0: [135 104 146 111 109 102 121 133 101 107 125 106 146 102 129 199]
1: [103 112 109 102 230 128 100 100 101 103 106 172 178 103 109 145]
2: [101 108 193 112 115 114 181 154 106 108 145 112 173 160 119 160]
3: [137 169 132 104 107 110 149 121 134 131 135 101 114 101 128 183]
4: [140 111 127 185 102 111 158 128 103 182 136 102 101 118 148 100]
5: [133 101 101 180 116 197 100 100 145 110 101 106 157 103 205 104]
6: [110 108 102 117 103 114 165 160 104 105 186 119 193 164 108 171]
7: [116 101 101 170 160 164 101 100 109 102 101 110 147 101 103 120]
8: [139 142 111 110 203 113 100 100 196 145 101 222 104 103 104 147]
9: [109 188 105 112 116 106 133 125 149 149 123 161 126 110 115 108]
10: [110 101 115 124 117 114 127 169 103 109 134 101 111 101 141 146]
11: [101 101 143 105 114 104 174 158 108 106 151 101 123 178 119 144]
12: [101 173 101 115 109 113 217 218 116 110 108 101 220 204 111 110]
13: [107 102 127 122 151 109 110 149 105 111 158 131 117 101 110 184]
14: [110 154 124 109 125 106 126 116 154 117 140 130 106 175 104 100]
15: [101 101 104 125 102 109 100 127 110 105 140 115 158 139 109 100]
16: [175 109 104 200 102 176 100 100 138 190 102 130 106 101 171 100]
17: [119 134 137 119 115 112 115 159 105 133 110 121 104 101 154 131]

[106 101 103 156 139 219 100 100 101 102 104 104 136 104 108 100] 7
[107 107 198 107 104 113 170 201 104 109 221 101 105 229 103 120] 11
[110 101 240 136 112 109 166 181 117 108 101 103 137 129 125 145] 2
[196 164 148 111 133 113 111 100 136 181 101 137 102 109 124 105] 9
[103 126 132 103 127 111 120 106 212 107 153 133 108 103 151 171] 3
[101 143 107 127 102 105 138 135 108 118 139 148 154 138 102 103] 15
[164 158 102 137 191 150 100 100 132 183 111 142 114 108 108 100] 9
[208 202 110 224 135 110 103 100 206 167 101 108 102 103 146 100] 16
[157 148 101 112 103 185 142 100 201 109 107 111 229 173 231 100] 5
[110 192 104 112 102 109 187 138 116 123 167 123 133 196 113 115] 14
[229 183 101 111 108 124 100 100 104 255 101 148 101 101 113 100] 16
[140 155 109 105 159 129 100 100 127 182 101 185 104 102 109 100] 9
[114 127 146 108 108 108 120 105 101 138 128 179 111 117 113 144] 17
[128 101 185 110 107 110 200 172 101 106 193 103 108 208 106 100] 11
[126 103 124 107 171 117 100 100 104 113 142 177 219 108 112 136] 1
